name the system of each run:
path 1, A (11 x 18):
[[-31  -5  15 -17 -26  17   6  -1  25  13   2 -16 -31   9  34  -9  14 -35]
 [ 45   6 -20  32  -8  19 -25  -1  -5 -12  -2   3  -4  -1   7 -27 -28  21]
 [-34   0   6 -27  19  -9   1 -12   6   2  -8  23  33 -30  25  14 -18  -8]
 [ -3   7  -7  -7 -50   9  -2  30  17  -1  19  -7 -37  -1  15 -12  23   3]
 [ 35  19  -8   5  17  -6 -29 -17  -9 -14 -16  24  25   5 -21  -6  -7   7]
 [-43 -25  22 -20   6  -9  20  21   0 -11   8   6  14 -21   1  20   7  -4]
 [ 29   0 -19  10 -29  -9  -9  16   2  23  -3 -11 -29  22  -3 -16  27  -3]
 [  7   0  16  17  34   3 -16 -25  -9 -32 -15   8  27   3 -16  11 -12  -4]
 [-25 -42   7 -12  -6   0  28  35   4  21   9  -9  -1 -15  18  -3  -5  -2]
 [ 29  25 -16  14 -16  -4 -26 -20  -3  14 -11  -5 -29  17  14 -13  16  -8]
 [-13 -10  17   8  17  17  -2  -2  13 -37   1   3  38  -9  -2   9 -29   6]]
path 2, Z (11 x 18):
[[ 32   9 -38  43  39 -19  51 -30 -53  50 -32 -32  18 -15 -34 -17 -28  19]
 [-55  28  -6   3 -22  -9  -1 -50 -10 -14  20  25 -35  61  55  45 -12   5]
 [ 30  -6   6  43  -3  29  58  12  39  29  24 -45  35  28 -32   7 -18  11]
 [-12  43 -14 -28  23   1   3 -52 -36  20   9  28 -43  -3  10 -19 -50  31]
 [-17  -1  10  13 -42  -4  29  40  44   0  47  -1   9  35  33  33 -10  27]
 [ 29  29   9 -18  30  12  31 -10 -10  42  13  -4  -2  -9 -68 -10   1  19]
 [-33  16 -18  11 -14 -22  -5   4 -32 -25  28  24 -25  -7  39  23 -16  45]
 [  4  -8  15   3  -3 -20  50  28  17  34  13 -14  31  28 -32  31  25  -7]
 [  7  39 -14  23  14  12  -5 -41 -51   1   9   5 -30 -16 -23  -1   8  26]
 [-34 -14 -16  19 -11 -37  28  13   1  -8   6  -2  21  23  35  32 -24  14]
 [ 24  16  27   4  11  22  29 -21   0  39   9 -15 -11  25 -34   8  20 -13]]
path 3, G (11 x 18):
[[  1 -24  20  -2  41  19 -24  -8  19  19  30  -2   0  15 -39   0   5  18]
 [ -9  24   6 -21   7 -36  31   9 -25   3 -17  -7 -17 -44  16 -10 -10   0]
 [  2   1 -25  35 -50  24   8   7   5  -3  24   7   6  45  -6  22  12  17]
 [  8 -16  27 -10  59  11 -17 -19 -15  15   2   1  -4 -23 -30 -12   4   1]
 [-19  17 -12   4 -18 -39  47  16  -8   0 -11 -17  -5  -7  29   9 -15   3]
 [ 19   0   2  24 -28  44 -21 -11   4   4  29  19  -3  33  -2  15  18   9]
 [ -3  -3  11 -12  56 -16   7 -15 -14   5 -17 -13  13 -32 -27 -15 -19   2]
 [-21   7  -3   2 -42 -17  35  25   8   6  15  -4 -12  15  42  18  -7   6]
 [ 36  15   9  14  -4  43 -31 -22  -5  -2  13  18   0  11 -28   0  17   8]
 [-34 -17 -11 -17  38 -31  26   1 -10   9 -14 -16  13 -25 -12 -10 -28   5]
 [  6   8  21   5 -46   4  15  27  11  -2  25   8 -23  22  36  16  14   1]]
path 4, X (11 x 18):
[[ 22  13  43  12 -48  41  33 -16 -12  25 -12   3 -15  30  41  21  38 -60]
 [-29   2  -2  45  38  15   0 -42   1 -55 -10 -49   3   8 -54  -6 -19   4]
 [ 20 -23  36   5  36  -1  18  -5 -11  31   0  23  28 -19  76   8 -52  -1]
 [-55  47  -3 -32 -46  43  25 -29  27 -26   4  -4 -17  -7  -2   2   2 -24]
 [ 25  -6 -24  24  28  10 -24  -8   6  -8  17  16  30   7 -15  -7 -52  52]
 [-20  27   9 -26 -14 -32  51  16 -21  26  14  19  -7 -17  38  26  -4  12]
 [-22  -5 -22  -3 -36  52 -22  -5  21  -4  31  -8 -38  18 -31 -16  16  17]
 [ 50  16  -5  40  22 -37   4  -2 -34   5  -3  12  14  25  -5  15 -20  32]
 [-53 -19  13  -3  -9  -2  37  17  -8  22  18 -28 -30 -20  17  14  28  -9]
 [ 34  -6   8  12 -12  52 -27 -26   1 -10   4   6 -19  39 -22 -20  -7  -8]
 [ -3  23  -2  42  25 -50  21 -14 -19  -8 -16 -15  26  -6  22  31 -12  10]]
path 5, N (11 x 18):
[[ 15 -22 -32  26 -21 -13 -19  -2 -51  -2 -27   8 -26   0  26 -16  15 -12]
 [-22  -3  15  18   2  -9   8   2  35 -11 -10 -26  37  -4   4  28  31 -29]
 [  7 -25   4 -12  14  35   9 -19 -28   9 -22  -4 -16 -16 -15 -36 -15 -23]
 [ -3 -11 -12  25   1 -24 -26  -6  -2  -3 -13  11  10   9  59  10 -11  -7]
 [ -3  12  17 -24   5  18  13   2  39  10  -7  -9  36 -24 -14  -3   0 -19]
 [  8 -16 -29  -4   3   3 -18 -15 -29  -4 -22  15 -13   3   2 -31 -33   4]
 [-11  -3  -2   1  -4 -27 -15  22  23  -1   0  11  33 -17  30  20  17   3]
 [  7  14 -12 -20  -9  15  12  -2  10   7 -16  -9   4 -13 -35 -24   5 -15]
 [ -7 -27 -23  18  -1 -14 -28  -3 -29 -20 -10  16  -5   8  10   0  -2   6]
 [ -8   2  11  -7  -1 -14  12  22  19  16  -5 -13  19 -26   7  10  27 -15]
 [  7   1 -18   3 -11  21  -5 -22  -9  -1 -19  -6 -12  12 -17 -21  -3 -17]]
path 6, Z (11 x 18):
[[ 35   1  -5   4  41  -3  30   2 -37  46  23 -12 -32  -2 -75 -24 -12  49]
 [-25  45  -6  -5 -14 -35   1  -8 -30 -16  28  51   5  -1  56  52  -9  40]
 [-16  -6   3  17 -17  -2  72  31  17  33  20 -46   5  22 -55  25  35   1]
 [ 25  25 -12  24  32  -4 -10 -46 -76   3   5  28 -24   6 -18   5 -16  38]
 [-51  20  -6  21 -18 -30  40   3  23  -1  13 -19  25  10  51  52  -5   8]
 [ 22 -10   1  11   6  30  38 -18 -21  49  10 -20 -24  39 -59  -7   8  -3]
 [ -1  49 -14  27   9 -18 -13 -31 -18 -32  13  22   1   2  34  17 -45  47]
 [-42 -14   7 -13 -11   0  62  19  35  46  25 -26   8  17  11  20  -3  -6]
 [ 51  29  -1  14  -3  19   0 -18 -36   8  13  14 -36  26 -36 -12  -5  27]
 [-45  25 -14   2  12 -30   7   0  20 -16  23   5  29 -16  30  33 -27  39]
 [  1 -24  23 -11 -12  17  57  19 -18  47  15 -10 -27  18 -20   2  16 -14]]
path 7, N (11 x 18):
[[ 11  33   5 -49  -6  11  -9 -11  22  23  -8  22   0  -8  -4 -13   3 -19]
 [  1  -7 -35  26 -16   0 -13  10  -2 -34  -4   2  13   0   1  -8 -25  25]
 [-13 -12   6 -27  18 -30   5  20   0  19   0  14  16 -11 -14  12  19  -1]
 [  8  18 -24   4 -38  14  -7   0   0  -4  -9  -9 -22  -6   1 -22  13  -9]
 [ -9 -27   0  26  12 -12  -2   4 -11 -18  -4  -3  24  14 -17  22   8   3]
 [-11  -3  16 -22   5   1   8   4  -7  20  -2  -6 -22 -27   7 -12  13 -16]
 [ 13  -1 -19  29 -21  12  -7 -10   8  -1 -10  -6   4  22  15  -2  -3  -9]
 [-13  -9  28  -6  29  -4   4  -4   0 -16  -1   5  18 -12  -7  12  -7  -2]
 [  3  -3 -16 -13 -11   5   2   3   0  30  -2  -1 -20  -9  21 -24 -11  -4]
 [  9  11  -3  15  -9  -2 -18  -4  15 -17  -2  12  28  13   3  14   2   0]
 [-18  -7   7 -17  17  -2  13   9  -3  -2   1  -6   2 -26 -16  -8 -11   6]]
path 8, X (11 x 18):
[[  6  -3  16  64   5 -16  19   4 -46   3  30  -6   4  10  -2  55  40  29]
 [ -3 -28  30  13   4  34  46  -1 -17  24   8 -47 -59   6 -12 -25  -2 -17]
 [  1   5  10  44   4  19 -20 -58 -19 -21  -6   8  -9  48  26  21  -9 -12]
 [-12   8  26  34  16  13  51  -2   5  -6   3 -36  36 -34   5  21 -21   0]
 [-27  -9  17 -38  15  38  10 -35  -2  12  10  16 -30  10  15 -19 -48  -7]
 [  0  47 -20  27 -31  15  -6 -19  14 -24  11  16  24   4  32  25 -22  22]
 [-24   0  -7 -11  15   3  48   8   1  30  26  -9  15 -17 -31   7 -21  29]
 [ -4   1   1 -15 -20  17 -12  -5 -20  -1  25  35 -50  20  28  -8 -22  20]
 [  2  38 -29  44 -26  -2  14  -3  13  10  17 -25  12  12  -8  21  21  21]
 [ -9 -41  12   3  26   7  29   6 -41  17  16   0 -16   1 -30   0 -12  16]
 [  7  16  16  15 -23   7  -7 -10   1  -7  10   0 -42  24  41  -2  -5  -4]]
path 9, V (11 x 18):
[[-28  10  -9  23  10 -15  11  -9  23  10  13 -45 -12  13  -8   8  11   7]
 [ -3 -28 -12  11 -21  34   9  -3 -23  10  -2  18   9  -7  28  -2 -16  -5]
 [ 21  35   2  16  12 -19  19  -6   5   5  -4 -26 -16  12  -5  -9 -20  11]
 [-38  -2 -17  -6 -11  17  -5  -2  21   4  23   8  10 -13  23   7 -10  18]
 [ 28   3  -3  -6 -16   7  26   9 -16   3  -8  10   1  12 -17  -9 -17  -1]
 [ -9  23   2  -1  23 -19 -18  -6  10   7  23  -3 -11  -3   0   4   1  29]
 [-12  -4  -5  -8 -38  21  16  17   0   1   7  13  13  -8   1  10  14  -6]
 [ 24  -6   2   9  16 -11   0  -5 -24  12   0  -2 -21  27 -23  -8  -2  10]
 [-18  17   3  15   0   2  -8  -1  10  -4  16  -5   8 -32  22  16  20  10]
 [ -2 -24 -13  -1 -30  16  26   6  -8  12  -6  -2  -8  25 -12  -7  -1 -17]
 [ 19  12   4  26  28 -11 -20 -16 -14   1   4  -1  -8  -4   9  -3 -12  21]]
path 10, G (11 x 18):
[[ 13   8  -8  32 -22  -7  18  -3 -48 -44 -24 -16 -27   3 -14  -7  -1  -2]
 [ -8 -33 -20  31  16 -10 -18  -4   7  35  14  -3  21  20   8  19  18  12]
 [ -3   5  45 -10  14   9  18 -17 -18  -9 -19 -10 -20 -19  11  -7   0 -35]
 [ 14  16 -31  34 -15 -10   3  -6   8   5   1  -1  16  24  28   4 -30  17]
 [-15  -6  30 -24  16  34  -8 -16  12   8  12  22  21  -9  -4  10   7 -12]
 [  9  18   0  -5  -1 -13  22  15  12  -6  -4 -19 -11  -7   3 -24 -37   8]
 [ -5   7 -19  -9 -24   7 -16   2   3   8  19  36  11  11   5  19  12  16]
 [ -4  -8  16  -6  14  16   6   6   4 -10   2 -19  -1 -16 -38 -13   5  -2]
 [  1  -3 -19  -3  -7 -32   5  16 -11  16   1   4 -19   6  17  -6  -9  12]
 [ -3   5   5  14 -15  18 -11  -7  -8 -16   7   8   8   2 -15  18  30  -3]
 [  3 -22  -6   7  22  -5   8   0  -4  18  -8 -22  -7  -4  -7 -21 -14  -2]]
path 11, R (11 x 18):
[[  9  19  18   7   6 -35 -65  17  55 -51   9   1  16   5   1  15  33   8]
 [-29 -50  18  -6  28  10  20   0 -40 -10 -26   4  38 -46 -25   9  14 -28]
 [  5 -34   2   0  -1 -42 -17  21 -19 -14  -9 -16 -69  35   9 -29   0  -6]
 [ 10  21  48  -2   5  25 -22 -11  45 -39 -15  -2  38 -14  16   7  10 -39]
 [-36 -68 -31   3  -2  21  21  -1 -34  -1 -23 -14  -4  -2 -22 -25 -22 -16]
 [ 31   4  20  -7   3 -15 -39   8   9 -17   2  13 -40  12  51 -31 -33   6]
 [-21  13   2 -21  -9  35   1   2  51 -15  -8 -14  46 -40 -21  -6   5 -18]
 [-11 -61 -44   8   1 -10 -17   8 -48  -4  -8  20  -9  10  -1 -16 -22  18]
 [ 21  35  47 -26  21 -24 -18  18  28 -19   8   3 -19 -25  23 -12 -10   9]
 [-31 -20 -29  -2 -18  17 -11   6  22  -3 -15 -12  41 -21 -32   4  42 -23]
 [ 13 -42   8   9  24 -27 -12   3 -60 -25 -10  31 -17  20   6  -5 -32  14]]
path 12, R (11 x 18):
[[ 22  49  16 -46  20 -31  54  -5 -26  33 -22  29  33 -42  -4   9 -20   1]
 [-35  -6 -30  18 -25 -10 -14  21  30  10  50 -20 -23  43 -36  21  43  39]
 [ 47  25  25  24  21 -10   1 -18 -45  12 -20  30  32 -27  22  26  14 -10]
 [-47   5  -2 -13  -8 -18  48   6  12  14  20 -35 -32  33 -35  11  10   4]
 [ 42  -2   8  44 -20  22 -27  -5  -9   6   2  19  10  15  29  16  27  -8]
 [-18  29   9 -15  12   0  54 -25  -7   8  -7 -16  -3   6 -23   3 -27  -4]
 [ -4 -17 -24  28 -38  17 -11  11  15  21  26  -4 -16  22  34   4  11  11]
 [ 33  34   9 -14   5  11  15 -18  -8  11  -8  23  19  -3 -13   0 -22  -2]
 [-38   4 -30  14 -13  -1  11   1  15  11  27 -19 -10   1   4   8  -1  25]
 [ 35   2   1  -4  -9   1  -5  11 -11  26   0  31  13   1  14   4   8  -1]
 [-14  36  -3   0   7  -8  14 -12   9  -4  15 -13  -5   6 -33  10   3  18]]
path 13, A (11 x 18):
[[ -7  43 -26  17   1  22   6 -22   9  30  34   4  27 -25  -7  28   9  37]
 [-40  26 -11 -38 -30  -1  44  -6   9 -15   9   6 -13  35 -28   5 -23   2]
 [ 27  36  11   2  19  -5  -2  -2 -11  20  37  10 -22   4 -29   7   8  45]
 [-33  23 -21   9  -4  -1  41 -19   1   1  -4 -16  36   5 -41  31  12  -5]
 [-13 -15  12 -13   1  -2  23  10  -4   8  31  -6 -49  44 -23  -6 -15  20]
 [ 30  38   2  34  21   1  19 -29 -15  31   5 -10  17  -5 -16  15   7  11]
 [-61 -11 -14  -4  -5   7  35 -11  13 -10  10 -26  -4  16 -16   5 -21   2]
 [ 29   9   8  -1  -4  15  11   0  -9  39  29  13 -34  25   9  -8 -18  22]
 [-17  53 -10  17  15   5  17 -38   6  -5  -8 -21  24 -26 -12  14  -3   6]
 [-42 -28 -12 -25 -23  17  23  15  14   5  34   8 -18  31  -8  -1 -22  18]
 [ 43  57   7   3   7  -8  10 -17 -20  27   6  11 -16   0  -2   4   0  16]]
path 14, V (11 x 18):
[[ -6   4   5  33 -30  25   0  -8  -3  -3   4 -11   1   2   2  22  48 -17]
 [ -8 -38 -10  36  10  -2  21  -3 -31  11 -10 -27 -14  13  -6  -5  -5  -6]
 [  5  16   0  28   2   0   0 -13   4  15  -1 -12  -6 -13  54   0 -11   0]
 [-18   5 -20   9 -23  24  22  -5  19  -5   2 -19   2  12   1  -9 -26  -2]
 [ 11  -2 -18   0  18  -6   5  -6 -15  10  -1  14   7  -3   7 -11 -40  21]
 [ -5  37   9 -17  -9  -3   9   8  26  -3  18   6  -1  -8  10   3  -9  14]
 [ -4 -13 -21 -13 -20  17  -2   6  -1   3  13  15  -1  13 -26  -7   0  10]
 [ 16  14  11   3  15 -16   0   0 -24   1   3  16   3  -5 -12  12   7  13]
 [-18  -1   6  -5 -16   2   1  13  16   8  21  -8 -13  -2   4   7  26   3]
 [ 13 -15 -16  18 -13  15  -6  -6 -25   4  -7   7  -1  12 -13  -2  12  -4]
 [ -4   7  15  22  21 -19  10  -1  -8  -1   3 -16   0 -10   7  11  -1   6]]

runs to name:
path 15 (2 x 18):
[[-53  62  39 -31  10 -38  34   5  51 -44   8 -34 -16 -14  27   9 -27   0]
 [ 11 -62 -57 -29 -43  44 -35  29  24  26   3  37  19  22  -6 -36 -22   0]]
	V
path 16 (2 x 18):
[[ 22 -54  42  -3  16  49  -6  11 -17  14   8  28  22 -25  17  -2  -9 -12]
 [-12  54  -2 -15 -16 -19  12 -23  18 -28 -21 -14 -24  19  11 -12 -24 -18]]
	X
path 17 (2 x 18):
[[-27  23 -53  -5  28 -26 -16 -26  22  30 -31 -31  34 -38 -23 -11  14  -4]
 [-22 -70  20 -16 -44  19  25  43  -9 -16   3  12 -23  22  40  -8 -20 -24]]
	G
path 18 (2 x 18):
[[ 43 -31 -54  60 -46  21  -8 -10 -10  22  -8   3  -7  74  42 -11 -31   3]
 [ -3  35  62 -27  65   8   1 -39  19 -22 -14   1  11 -47  31 -15 -56 -12]]
	A
path 19 (2 x 18):
[[-22   8   3  -9   2  20   8 -11  -5 -31  15   0 -19   0 -13 -11 -38  21]
 [ 12 -24  -3  -2   2 -18  -9  28  -2  29  21  19  -1  13  17   2   2  20]]
	N
path 20 (2 x 18):
[[ 12   9  13 -29 -18   7  63  35  22  55  26 -15 -20   9 -12 -11  -7   5]
 [ 18  46 -39  32 -20  16 -41 -41   7   8  10  12   8  27  -9  16  28  16]]
	R
path 21 (2 x 18):
[[ 25 -18  23  -1   2  17  19  11 -19 -22 -10  13   2 -12  20 -20 -55  -1]
 [-35  43  -6 -11  -6  -7  -5 -27  39  11  14  -6  -3  12  25  18   3  -2]]
	X
path 22 (2 x 18):
[[ 10  54  31   9  13 -41  12   0  20 -15   5  -3  22  -3  16  33  -5  11]
 [-31 -15 -37   5 -15  25  22  -5 -10  47  20 -17 -16 -10 -18  -4  21   8]]
	Z
path 23 (2 x 18):
[[ 32 -10  15 -36 -21 -16 -15  49  -1   7   7  26 -38  -8  11 -26  13   2]
 [ -1  29  -4   6   4   5 -41 -27  22 -12   4   3  15  16 -44  20  49  -2]]
	V
path 24 (2 x 18):
[[-14  15 -65 -28 -23 -40 -27   7  37  20 -47 -13   2 -31  50 -44  -8 -26]
 [ -3 -33  -2 -37 -16   5 -30  34  26 -25   2  51  70  10 -50  25  32  -6]]
	X
path 25 (2 x 18):
[[-27   3  -9  -7  -4  -8 -21   0  -7 -32  10  17   2   0 -37  17  27  14]
 [ 18 -16  14  -8  -8 -22  20  33  -4   6   5  14  13  25 -20  16  11   0]]
	A
path 26 (2 x 18):
[[-10  28 -47  42   2 -14   8  -7  14   6 -20 -72 -18 -37  -8 -32   2  10]
 [-14 -29   1 -36 -23  -1 -12   2   7   7   0  59  28  39  48  25 -17 -19]]
	R
path 27 (2 x 18):
[[  7  15  36 -11  -3  19  12  18  37  27  36  -3 -12  -2  14   1   3   9]
 [  8  21 -35 -13 -18   5   6  10  -9   8  12  14  -4 -13 -27 -15  -8  32]]
	Z
path 28 (2 x 18):
[[-27 -27 -25  23  13 -34  24  11  19  13 -10 -41  16  12  12   0 -23  -1]
 [ 16  -3  22 -34   1  34 -27 -16  -2  15  -7  37   4 -17   1  -7  20 -27]]
	N
path 29 (2 x 18):
[[-11  10  18   2  16 -44  24   0 -18   5   6  -1 -18  22  -3  22   0   7]
 [ -4   5  13  -1 -25  41  -3   3  24   8  29  -8 -25   3   7  -9  15   0]]
	N
